Each row is where one point has got to under a steady rotation. How many steps took it there?
The counts run from 0 to 385.
[.27,-.25,-.03,.10,-.15,-.01,-.20,.22,-.16,-.08,-.25,-.17,.00,.05,.06,-.21,-.03,.06,-.14,-.05,.32,.22,.12,.11,-.07,.33,-.08,-.02,.20,.07,-.14,.11,.04,-.16,-.27,.06,-.31,.03,.45,-.10,.08,-.13]	151
[.23,-.16,.12,-.08,.03,-.17,-.23,.02,-.23,-.25,-.12,-.38,.06,.01,.39,.19,-.17,-.19,-.27,.23,.22,-.11,.29,.08,-.13,.07,-.25,.03,-.07,.04,.10,.15,-.15,-.27,-.01,.02,-.07,-.20,.07,-.13,-.14,-.23]	77
[.18,-.09,.15,.19,-.01,-.10,.14,.14,-.19,-.42,-.12,-.02,-.09,-.07,.32,.03,.29,.15,.04,.07,-.23,.15,-.14,.02,.13,.05,-.01,-.01,-.13,.20,-.37,-.04,-.09,-.09,-.10,.19,.18,.22,.13,-.23,.04,-.06]	130
[-.01,.25,.03,.02,-.03,.21,-.02,.14,-.40,-.05,.10,.05,-.42,.12,.21,.20,.03,.09,-.03,.27,-.09,.02,.13,.24,-.01,-.21,.03,.07,.33,-.05,-.06,.17,-.11,-.39,.23,-.16,-.02,-.12,.15,-.18,.01,-.12]	182
[-.09,.15,.05,.34,.12,.06,-.10,-.05,.31,.31,.08,-.09,-.14,.17,-.11,-.09,.00,-.15,.00,-.15,-.15,.01,-.08,.23,-.18,-.09,.02,-.05,.26,.16,.22,.06,.05,-.35,.02,-.26,.05,.21,.06,-.19,.35,-.19]	334
[.11,.02,-.15,.22,.29,.07,.00,-.08,-.11,-.07,.13,.30,.03,.35,.12,.17,.16,.09,-.05,.08,-.16,.12,.09,.03,.08,-.35,-.03,.34,.04,.19,-.50,.12,.06,-.02,-.16,.09,.06,.07,.00,.03,-.17,-.10]	206
[.03,.03,-.03,.08,-.21,.06,-.07,-.06,.00,-.18,.04,.26,.19,-.23,.06,-.26,.07,-.12,.19,-.03,-.22,.08,-.28,.13,-.17,-.28,-.13,.16,.06,.26,.04,.23,.11,.18,-.10,.21,-.26,.32,.27,-.10,.12,-.06]	265
[-.13,-.06,.05,.33,.52,-.10,-.03,-.24,-.09,.09,-.13,.06,.00,.27,.15,.00,-.05,-.06,-.26,.07,-.11,-.12,.07,.07,-.10,-.02,-.32,.28,-.04,.12,-.40,.09,.04,-.04,-.07,-.01,.16,.08,-.09,.04,-.04,.24]	208
[-.11,.23,.12,.33,.10,-.04,-.04,-.36,.47,.02,-.16,-.09,.36,-.09,.18,-.09,.04,-.14,-.08,-.09,-.31,-.02,-.11,-.04,-.13,-.20,.25,.07,.06,.05,.10,.17,.04,-.13,.12,-.16,.20,.25,-.21,.00,.04,-.11]	237
[-.28,-.06,.12,.06,-.05,-.06,-.14,-.20,-.10,.08,.10,-.13,-.06,-.18,.25,.27,-.12,-.17,-.39,.19,.14,-.25,.20,-.18,-.33,.14,.00,.02,-.14,-.10,.04,.21,-.04,-.31,-.13,-.25,.00,-.10,-.18,-.04,.15,-.24]	217
[.07,.08,-.16,.07,-.11,.16,.10,-.32,-.06,-.06,.10,.03,.29,.05,-.01,.27,.33,-.04,.00,.14,-.21,.12,.02,.05,-.15,-.02,.36,.41,-.19,.08,-.18,.19,.15,-.29,.06,-.18,-.05,-.13,-.17,.31,-.08,-.10]	64
[.08,-.05,.07,.27,.50,-.04,.32,-.31,.05,.02,-.20,-.07,.16,.30,.17,.04,.00,-.14,-.11,.11,-.13,-.01,-.27,-.04,-.05,-.28,-.04,.21,-.07,.14,-.17,-.20,-.16,-.29,.08,.06,-.15,.10,-.11,.06,.01,.01]	59
[-.09,-.16,.20,.14,.20,-.24,.05,-.04,.12,.08,-.37,-.12,-.23,.32,.16,-.14,-.11,-.07,-.27,.02,-.13,-.19,-.08,-.17,-.04,-.27,-.10,.03,-.11,.01,-.16,.24,-.15,-.14,-.10,-.16,.27,-.21,-.26,-.25,.14,.09]	349
[.10,.42,.16,.17,.14,.13,-.13,.02,.08,-.26,.20,.03,.16,-.14,.20,.13,.19,-.17,.20,-.03,-.35,.17,.00,.26,-.20,-.26,.16,.05,.14,.27,.17,-.14,.02,-.28,.18,-.04,-.09,.17,.07,.08,.04,-.15]	87
[-.03,.11,.14,-.13,-.01,.02,-.13,.05,-.02,-.34,.16,.21,.20,-.29,.34,.19,.44,.10,-.03,.23,-.20,-.05,.10,-.15,-.02,-.31,.25,.09,.22,.06,-.20,.23,.08,.02,-.08,-.01,.02,.11,-.24,.04,-.05,.02]	242
[-.26,-.15,.13,.00,.24,-.23,-.08,.05,.28,.02,-.05,.16,.06,-.10,.14,-.12,.10,-.15,.00,.03,-.40,-.19,-.06,.22,.02,-.17,-.28,.04,.10,.30,-.18,.09,.12,.12,-.30,-.09,.04,.13,-.12,-.13,.39,-.07]	341
[.30,-.17,.04,.06,-.28,-.01,-.09,.28,-.15,.02,-.14,-.35,-.06,.12,.06,-.16,.04,.11,-.35,.13,.38,.22,.06,-.19,-.10,.07,.20,-.16,.25,.02,.01,.27,-.15,-.32,-.19,-.10,-.06,-.18,-.03,-.05,.06,.03]	3
[.40,-.31,.15,.21,.09,-.07,.09,-.02,-.03,-.10,-.27,-.29,-.03,.07,.21,-.02,.25,.10,-.04,.01,-.09,.24,-.15,.41,.02,.33,.05,.18,-.02,.28,-.05,.01,-.04,-.29,.18,.07,-.06,.11,.03,.14,.11,-.02]	307
[.12,.19,.11,.47,.24,-.02,.16,-.06,.27,-.11,-.15,-.03,.30,.07,.16,-.20,.11,.03,-.12,-.27,-.28,.11,.13,-.09,.23,-.16,-.09,.09,.17,.04,-.25,-.13,.13,-.08,-.27,-.09,.09,.25,.18,-.07,.01,-.11]	378
[.02,.01,.04,.14,.06,-.06,-.02,-.11,.27,.00,-.04,-.11,.24,.15,-.26,-.12,-.12,-.18,-.14,-.29,.00,-.03,-.04,-.45,-.17,-.09,.18,-.10,.03,.03,-.07,.00,.06,-.26,-.45,-.24,-.21,-.04,.14,-.03,.25,-.26]	371
[.00,-.23,.20,.22,.12,-.02,-.10,.04,-.11,-.31,-.18,-.18,-.13,-.06,-.09,.01,.15,.24,-.09,-.15,-.26,-.18,.00,-.18,.01,.01,-.10,-.01,-.12,.10,-.37,-.14,-.04,-.19,-.37,-.03,.13,.34,.31,-.16,.00,.17]	128
[-.09,-.01,-.09,-.12,-.31,.17,-.04,.07,-.03,-.11,-.07,.13,-.07,-.04,.06,.26,-.04,.10,-.03,.13,.06,.14,-.21,-.12,-.33,-.32,.26,-.11,-.10,.00,-.05,.10,-.24,-.32,.02,.10,-.53,.07,.22,.08,.03,-.29]	294
[-.01,-.02,.05,.14,.13,.08,.05,.00,-.48,-.10,-.06,-.23,-.18,.06,.09,-.04,.23,.15,-.21,.23,-.11,-.34,.22,-.05,.20,.03,-.19,.19,.22,-.12,-.40,.08,.03,-.21,-.16,-.16,.08,.03,.10,-.16,.06,.39]	32
[-.12,-.05,-.15,.04,-.14,.07,-.09,-.10,.13,.02,.17,.16,.04,.10,-.04,-.09,-.02,-.30,.01,.17,.09,-.05,-.42,-.27,-.38,-.34,.01,-.21,-.12,.20,.12,.09,-.19,-.03,-.30,.13,-.25,.18,-.04,-.18,.15,-.18]	118
[-.05,-.31,.14,.10,.24,-.21,-.04,.07,.27,.10,-.07,.09,-.02,-.02,.18,-.17,.21,-.12,-.04,-.10,-.20,-.17,.08,.15,.07,.06,-.28,.10,.10,.26,-.06,.02,.16,.03,-.32,-.11,.01,.08,-.11,-.18,.51,-.05]	342
[.44,-.18,.32,.01,.18,-.09,-.09,-.32,-.09,-.23,.11,-.38,.13,.03,-.02,.22,-.03,-.07,-.15,.09,-.07,.00,-.28,-.09,-.03,.08,.18,.09,-.02,.20,.06,.29,-.03,-.23,.00,.09,.18,.15,-.10,-.09,-.07,-.30]	233
[-.07,.27,-.32,.22,.03,.04,.14,-.19,-.25,.11,-.05,.09,.13,.25,.18,-.29,.02,-.28,-.05,.29,.02,.12,-.07,.30,.00,-.04,-.18,.24,.07,.14,-.21,.18,.16,.11,-.08,.04,-.13,-.10,.03,-.10,.07,.23]	36
[-.20,-.23,.02,-.13,.04,.09,-.48,.19,.10,.13,-.22,-.06,-.11,-.05,.04,.07,.12,.18,-.27,.08,.01,-.20,.44,.12,-.17,-.07,-.19,.04,.23,-.10,-.22,.23,.00,-.15,-.26,-.20,-.15,.06,.03,.13,-.06,.19]	320
[.00,-.30,.11,.08,.01,-.22,-.15,-.12,.43,-.06,-.43,-.13,.13,.03,.21,-.23,.11,-.15,-.10,-.12,-.19,-.07,.00,-.05,-.15,-.21,-.16,.14,-.13,.16,.25,.28,.03,.09,-.07,-.06,.11,.00,-.30,-.15,.13,.08]	97
[.02,-.18,.28,-.02,.06,-.05,.02,.02,.09,-.03,-.18,.02,-.06,-.30,.28,.06,.37,.28,.02,.06,-.26,-.02,.05,.33,.12,.24,.08,.18,.31,-.04,-.07,.14,.15,-.11,.08,-.11,-.09,.22,.09,-.10,.35,-.11]	166
[.01,-.04,.02,-.17,-.21,.17,.02,.05,-.32,-.20,.18,-.02,.01,-.19,-.18,.23,.03,.01,-.13,-.01,-.17,-.19,.21,-.13,-.05,-.05,.06,.15,-.04,.04,-.11,.02,.06,-.40,-.31,-.14,-.41,-.13,.37,.00,.24,-.14]	48
[.25,.24,-.02,.31,-.34,.05,-.11,.10,-.25,-.19,.03,-.43,-.02,.05,.18,-.08,.16,-.15,-.04,.04,.20,.06,.02,-.08,-.18,.12,.12,-.04,.11,-.01,.37,.09,-.12,-.30,.05,-.20,.02,-.06,.14,-.33,.07,.12]	255
[-.25,.01,-.11,.12,-.04,-.12,-.22,.11,.12,-.03,-.37,-.14,.13,-.07,.29,-.26,-.22,-.08,-.20,.08,.08,.02,.23,.17,-.03,.17,-.26,-.19,.15,-.09,-.26,.05,.01,-.03,-.27,-.01,-.27,.17,.27,-.20,.11,-.20]	149
[.13,-.05,.20,.07,-.19,.10,-.18,-.13,.07,-.14,.10,-.17,.22,-.37,.02,.10,.43,.18,-.19,-.03,-.19,-.15,.10,-.21,-.07,-.02,.25,.17,.09,.04,.01,.35,.15,-.21,-.12,-.22,.11,.19,-.12,.15,.03,.17]	240
[.18,-.06,.09,.25,.18,.15,-.34,-.14,.09,.04,.09,-.38,.06,.25,-.19,.19,-.02,-.08,-.11,-.12,.07,-.14,.07,-.10,-.30,-.12,-.02,.03,.18,-.02,.31,-.04,-.08,-.53,-.01,-.18,-.04,.17,.14,-.06,-.12,-.15]	83
[.35,.15,-.07,.06,-.03,-.07,-.14,.16,-.07,-.29,-.13,-.13,.16,.29,.26,.09,-.05,-.31,.03,.06,.19,.33,.11,.14,-.24,-.05,.14,.02,-.01,.16,.15,.07,-.09,-.24,.13,.03,-.19,-.38,.07,-.07,-.05,-.28]	79
[.01,-.23,.05,-.21,.13,-.13,.04,-.15,.24,.09,-.12,.06,.11,.21,-.17,-.21,.06,-.11,-.05,.21,-.13,-.10,-.35,-.26,.08,-.42,.19,-.05,.23,.10,-.09,.22,-.01,-.08,-.27,-.04,-.25,.05,-.19,-.21,.30,-.09]	22
[-.30,-.21,.16,.00,.01,-.15,-.22,-.08,.01,-.13,.00,-.17,-.14,-.07,-.10,.02,-.07,-.18,-.07,.02,.01,-.25,-.28,-.32,-.46,.08,.08,-.22,-.18,.02,.03,.02,-.20,-.16,-.29,-.13,-.15,.12,.11,-.28,.27,-.04]	120
[.19,-.41,.15,.06,-.11,-.10,.12,-.03,.02,.12,-.07,-.02,-.12,.09,-.17,-.01,.04,-.04,-.14,-.26,-.08,-.04,-.09,-.06,-.19,.00,-.04,.26,-.07,.21,.25,.17,.00,-.33,-.17,-.14,-.29,-.22,.07,-.03,.45,-.12]	195
[.02,.16,.04,.07,.31,-.15,.15,-.41,-.04,-.20,-.13,-.02,.40,.03,.36,-.10,-.01,-.22,-.06,.32,-.12,.13,-.25,.05,-.08,.03,.10,.15,.01,.12,-.37,.18,.00,.10,.06,.11,.02,.02,-.24,.12,-.07,.09]	384
[-.25,.35,-.20,.27,.18,.17,-.10,-.04,-.15,.06,.26,.09,.00,.40,-.07,-.02,.14,-.10,-.11,.17,-.02,-.01,.03,-.20,-.17,-.32,.08,.01,.14,.02,-.41,.06,-.04,-.18,-.25,-.20,.12,-.07,-.08,-.08,-.02,.15]	355
[-.04,.11,-.03,.12,-.09,-.12,.08,-.09,.28,.01,.03,.10,.30,.18,-.04,-.13,-.12,-.30,-.10,-.16,-.01,.09,-.15,-.34,-.12,-.28,.20,-.10,-.02,.09,-.04,.04,.04,-.18,-.35,-.09,-.22,-.09,.05,-.10,.27,-.42]	370
[-.04,.19,.05,.13,.18,-.12,-.21,-.09,-.06,-.16,-.31,-.30,.06,.26,.20,-.26,-.19,-.28,-.17,.20,.10,-.07,-.05,-.23,-.28,-.27,-.14,-.12,.14,-.09,.05,.17,-.27,-.06,.07,-.05,-.01,-.07,-.02,-.21,-.20,.28]	252
